One turn moves each row of this set onto another row. After a few examples, where does it send each row asked below?
K366: [  6.0 -13.2 -15.9 -29.0 -14.0   3.1  15.3 -19.7   7.6  10.4   0.0 -11.8
 -24.3 -20.7  -5.0]
K519: [ 16.4  -2.2  -7.9  33.4 -16.6  -2.3   2.0   8.6  -1.7   5.2 -27.2  -0.5
 -16.3   5.2 -25.6]
K223: [  0.4 -24.0  -2.7 -25.8   2.0   0.4  21.5  -2.6  15.2 -13.3  14.6   2.3
  -6.9 -22.8  -2.9]
K15: [-11.7 -14.8 -21.4 -23.9   3.0   8.9  11.4 -28.2  -7.2  12.2   7.5 -15.2
 -21.9 -14.6  -3.6]
K119: [ 11.0  -5.5  -1.9  43.0 -16.6  -2.4   1.8  18.8   2.1  -1.1 -19.1  -0.2
 -11.7   9.0 -20.8]
K516: [ -0.5   1.5   4.9  22.8   3.9  -1.7  -1.0  15.0 -14.8  -4.3 -24.5  16.3
 -12.8   6.0 -26.9]
K152: [-18.2 -25.1  -9.3 -22.2  17.5   5.9  17.4 -13.6  -0.8  -9.7  20.9  -2.1
  -7.3 -16.9  -1.6]
K709: [ 10.2 -10.1   1.2  38.6  -7.1  -3.0   4.7  21.6   3.1 -10.9 -17.2   8.4
  -5.4   5.4 -21.8]
K947: [-13.4 -24.2   7.6  -1.5  -7.8   2.7  15.4  16.5  21.0 -17.3  30.4  -8.4
  -5.8  -7.4  11.4]
K829: [ -4.0   0.3   7.8  28.8   1.1  -0.5  -2.4  19.3 -13.5  -5.9 -20.8  14.2
 -12.4   9.9 -23.9]
K615: [ -4.9   3.4   6.2  32.5  -3.3   0.6  -5.3  18.6 -14.6  -0.8 -22.5   9.1
 -15.4  12.5 -22.0]
K137: [ -8.0 -13.6 -21.3 -23.9  -7.4   9.2  14.5 -27.2 -14.5   3.3   6.4 -12.6
 -21.6 -22.5  -8.7]
K341: [-30.0 -13.8  -6.4  17.0 -25.2  12.4   4.8   3.5  -7.2  -1.9  30.0 -30.0
 -19.4   1.8  13.3]
K507: [-15.0 -25.6  -8.6 -19.3   7.8   6.9  20.5  -9.1  -7.2 -20.1  21.0   1.2
  -5.5 -24.6  -4.7]
K89: [-27.7 -25.1   1.7   5.3  -3.6   8.7  13.6   9.1  -2.2 -23.0  35.4 -10.3
  -4.2  -8.7   8.7]
K371: [ -1.9   5.7   2.4  28.1  -4.6   1.0  -4.9  13.6 -16.7   3.8 -26.9   8.7
 -18.3  10.0 -24.5]
K254: [-21.1  -8.7 -19.9  -2.9 -15.0  11.4   3.4 -20.2  -5.7  20.3  14.2 -32.3
 -28.6  -0.3   7.7]
K189: [-16.5 -13.9   0.5  10.4 -29.8   5.9   6.6  11.3  16.9   3.9  25.8 -28.9
 -20.4   4.7  17.7]
K850: [ 19.4  -5.8  -8.0  25.6  -7.7  -4.1   5.8   6.3  -1.5  -0.1 -29.1   8.3
 -11.4  -1.8 -29.8]
K77: [ 16.0 -10.2  -2.4  28.6  -2.1  -4.1   8.5  14.5   1.3 -10.3 -23.1  13.7
  -5.4  -2.2 -28.3]
K85: [ -4.3  -6.7 -14.0  -6.5 -33.4   5.9   6.4 -10.6   9.1  20.7   7.1 -30.8
 -32.3  -3.7   7.4]
K820: [  1.2   4.0   1.7  21.9   1.0   0.3  -2.8  10.4 -16.4   2.0 -28.6  12.4
 -16.8   6.5 -27.6]
K203: [-17.1  -6.9 -20.5  -2.6 -27.3  12.6   5.6 -19.2 -14.0  14.7  11.5 -31.9
 -30.4  -7.1   4.0]
K24: [-32.8 -15.7  -6.3  12.0 -11.2  10.9   4.2   0.4   0.7   3.8  30.8 -29.9
 -17.8   7.2  16.4]
K684: [-29.8 -26.4  -0.1   1.2   9.1   7.1  12.9   4.3   4.9 -14.2  35.5 -10.9
  -4.7  -3.6  10.8]

K947 turns into K366
K850 turns into K119
K137 turns into K341
Now these:
K254 turns into K684
K829 turns into K820

One turn moves each row of this set onto another row. After a few examples, where does it send each row asked below?
K657: [ -4.1  12.3 -33.9  -4.4 -11.9  -2.5  -5.9  34.0 -18.3  14.3  -2.0  14.2
  -9.6  18.8   5.3 -32.3 -20.7  24.9   0.0   2.3]
K857: [  1.2 -17.1 -17.2   7.6  20.7 -14.1 -21.3  15.3  26.1 -10.2  -3.5 -20.7
  -5.5 -18.3  13.2  -6.8 -12.4  14.5   6.2 -21.3]
K168: [  6.7   5.5 -29.4  10.8  15.2  -0.1   6.5  20.0 -50.5  -4.5  -9.3   1.3
  -5.2   5.7  23.7 -17.8 -21.8  11.4  -2.3  -2.1]
K421: [ -4.2  -2.2 -19.1  19.3 -10.9  -3.6  -4.0  36.1 -19.2  16.5   9.0   4.5
 -19.7  11.4   2.9 -33.5 -30.5  14.6   6.3  13.4]
K591: [ -6.7 -11.8 -21.2   3.4 -42.2   2.5  -8.9   2.1 -17.4  -2.3   6.5 -17.2
  18.2 -18.3  32.9  -0.1 -13.7  -1.3   3.1   4.7]
K324: [-13.9  13.8 -26.0  -0.1 -38.3  -1.7   6.4 -11.1  -5.9 -18.4   5.9  -8.5
  21.1  -3.3  32.2  -6.7  -7.5  17.0  -3.5  -0.6]
K695: [-19.0 -11.8 -19.3  22.7  -2.5   0.3  23.2  12.4  -4.9  28.5  -2.1  -7.5
  -6.3 -31.6  -1.0  -4.6  -6.5  -1.6 -30.2 -33.9]
K735: [ -8.0  -4.2 -28.4   0.1 -46.3  -4.2  -4.6   7.0  -7.4   0.5  -8.2  -6.9
  24.8 -13.4  29.1  -3.5  -6.2   9.4  -6.6   7.8]
K351: [ -7.9  -6.6 -21.1  44.7  11.7 -11.2  13.8   4.7  -9.7  -7.8  -8.8   4.4
 -11.1 -20.7  10.6 -12.4  -9.4  22.4 -30.3 -23.5]
K804: [-10.0 -26.0 -22.6  -0.8  20.4 -16.6  -5.0  25.3  18.7  13.4 -24.7 -19.5
  12.5 -19.4   9.9 -10.7 -16.7   7.4 -12.1 -15.4]
K405: [-31.7 -14.9 -16.4 -11.7  25.4 -11.4  15.3  13.1  12.8   9.8  -6.1 -25.6
  15.9   2.7   9.7 -24.7 -34.6   8.0 -11.8 -22.6]
K579: [-23.1   0.6 -11.1  11.7 -40.2  -1.0   9.7  -7.6  -8.0  -9.9  20.3 -17.1
  15.5   1.2  27.3 -15.6 -25.7   6.5   2.4   9.5]
K574: [-23.9  -8.3 -16.8   1.3 -36.6   0.5  11.5  -1.6 -23.5  -2.8   6.8 -16.2
  27.8  -0.9  32.8 -15.4 -29.2   1.1  -5.9   8.5]
K488: [ -4.4   3.5 -22.0  16.4 -42.2  -7.3  -3.7  -1.7   0.3 -17.1   0.4  -4.8
  16.4 -12.8  29.1  -4.6  -4.7  16.5  -1.7  11.2]
K973: [  8.3  -4.2 -15.1  15.4 -10.3  -5.2  -5.2  21.2   2.3 -32.4  11.1  21.2
  21.8   7.7 -15.6 -22.5 -35.5   8.7  10.5 -19.6]
K578: [-34.0  -6.3 -26.2   1.9 -16.6  -2.2   9.6  18.4   4.8  33.1   4.9   4.0
  -5.4  -2.3  -6.6 -29.5 -19.3  19.8 -27.8 -32.8]
K461: [-16.4   4.8 -22.3   4.7   0.3   9.3   5.6  -6.3 -10.5   2.0  22.7  -8.7
 -18.7 -15.7   7.5  -5.7  -7.0  10.1 -11.7 -53.7]
K745: [  3.4 -19.5 -20.1   3.1  -9.5  -4.3   2.2  33.2 -12.5  -8.1  -6.6  16.7
  39.2   3.8 -14.0 -24.4 -42.9  -3.5  -0.7 -16.3]
K9: [  3.4  15.0 -23.2  31.3  12.4  -8.7  21.4  18.6 -28.1  -9.1 -11.3   7.2
  -8.2   5.5  13.5 -21.4 -16.8  19.1  -8.4   7.7]
K816: [  2.6   3.7 -20.0   1.9   3.4  -1.2  21.2  12.3 -14.7 -30.0  -1.9  16.2
  39.8   6.0  -9.0 -16.8 -33.6  -1.1  -4.1 -31.1]
K603: [-13.7 -13.9 -13.5  17.8 -37.9  -1.7  10.3   1.7 -17.4   0.8   0.8 -18.8
  23.3 -16.7  30.5  -5.7 -21.3  -4.5  -5.1  14.4]
K501: [-18.3 -15.5 -38.6   2.6  -2.2  -8.1 -14.7  19.3 -20.3  11.3 -11.1  15.0
  -1.4   3.7  12.3 -28.4 -21.0  34.3 -28.4 -28.4]
K753: [-20.0  -6.4 -11.5  -2.7  26.8  -9.9   0.1   0.1  19.2 -14.5  14.5 -26.4
  -3.0   4.4  12.0 -21.0 -30.2  15.9   5.8 -28.3]
K898: [ 19.2 -14.9 -12.4  26.1   1.5  -4.6   4.9  21.1 -13.3 -27.9  -3.8  12.5
  28.5 -14.2  -8.6  -6.3 -30.6 -10.8   3.7 -19.2]
K109: [-12.3  -2.6 -29.9 -21.6  22.3 -12.0  -8.4  10.8  21.9  -5.0 -11.8 -13.9
   9.7  -1.7  13.4 -13.7 -11.6  22.6  -6.5 -32.4]
K317: [  0.3 -11.6  -9.9  -1.5 -15.7   8.1   0.3  23.1  -2.8  -9.3  22.6   5.2
  22.8   0.1 -19.0 -17.8 -41.4 -14.1  15.8 -29.9]
K262: [-12.9  16.7 -22.0  -6.7 -17.8   9.3  21.4  29.6  -9.6  36.3  10.9  -6.5
 -10.4  -0.5  -6.7 -17.1 -14.1  -3.3   0.3  -9.1]
K350: [-19.3  -3.3 -14.8  10.5  21.1 -21.6  11.7  11.4  39.9  -4.8  -9.6 -16.1
   4.5  -5.6   2.7 -19.4 -15.9  20.6 -10.2 -15.9]
K51: [  3.5  16.9 -20.2   3.2 -18.8   8.5   0.4  27.0  -3.5  22.6  18.7  -4.5
 -25.0  -8.8  -4.4  -9.3  -3.9   0.9  13.5 -10.1]
K866: [-11.2 -28.6 -19.6 -15.5  26.0  -5.1 -16.0  15.5  -0.5   5.0  -1.0 -28.9
   5.9  -9.7  18.6 -12.6 -31.8   2.9   3.2 -28.3]
K172: [ 14.9  -0.8 -21.4  -7.7  -7.9   7.7   4.5  16.9  -7.9 -16.7   4.7   8.6
  30.4 -14.1 -12.0   1.5 -19.6 -13.3   6.7 -40.3]
K822: [  1.6  25.6 -18.7   7.9   9.7  10.1  29.5   6.1 -30.1  -0.5  13.2 -13.3
 -13.8  -7.9  11.4  -4.2  -7.2  -3.8   2.6 -19.1]
K367: [-11.4 -17.3 -19.4  15.6 -16.1   4.1 -23.6  16.4  -0.8  17.4  24.4  -2.8
 -28.1 -15.2   0.9 -16.9 -17.3  14.5  -3.1 -34.3]
K863: [-17.2 -12.2 -28.2   9.1  17.4   2.5   6.0  -1.4 -42.5  -2.7   0.8  -3.4
  -2.7  -6.8  22.7 -15.5 -24.6  14.2 -25.0 -41.8]
K557: [  6.4  17.3 -23.4  14.1   5.3   4.8  31.8  20.0 -26.3  14.7  -9.4  -7.2
  -5.0 -20.5   7.0   2.8   1.4  -8.2  -9.1 -10.2]
K60: [-18.8 -21.7 -13.3  41.4   0.2 -10.1  -7.1  13.1 -10.4   0.2  13.3   4.0
 -21.0  -0.6   7.1 -34.3 -33.8  27.1 -14.6 -15.3]
K546: [-23.8  10.7 -16.9   9.9 -42.1  -4.4  21.8  -7.2   1.2  -7.0   6.0 -10.4
  22.4  -2.3  23.2 -12.1 -13.9  10.1  -8.7   7.9]
K703: [  0.3  -1.1  -6.5  16.7  -6.4   0.4  30.1  15.9   4.2 -13.5   8.2   5.1
  29.6 -11.4 -22.9  -9.2 -30.9 -17.5   1.0 -24.6]
K647: [  5.9  -1.0 -19.6   3.7 -21.5  -3.7   5.8  30.7  17.2  -6.2  -0.6  19.2
  29.3  -5.5 -26.0 -13.8 -22.1  -2.4  -0.2 -23.2]
K925: [-17.4 -28.4  -3.6  17.0  25.0 -13.8   3.7  15.6  17.4   5.9   2.2 -30.9
   0.8 -12.8   7.7 -18.6 -34.6  -0.9  -0.2 -11.2]

K857 turns into K804
K172 turns into K898
K603 turns into K574
Now these:
K695 turns into K863
K421 turns into K262

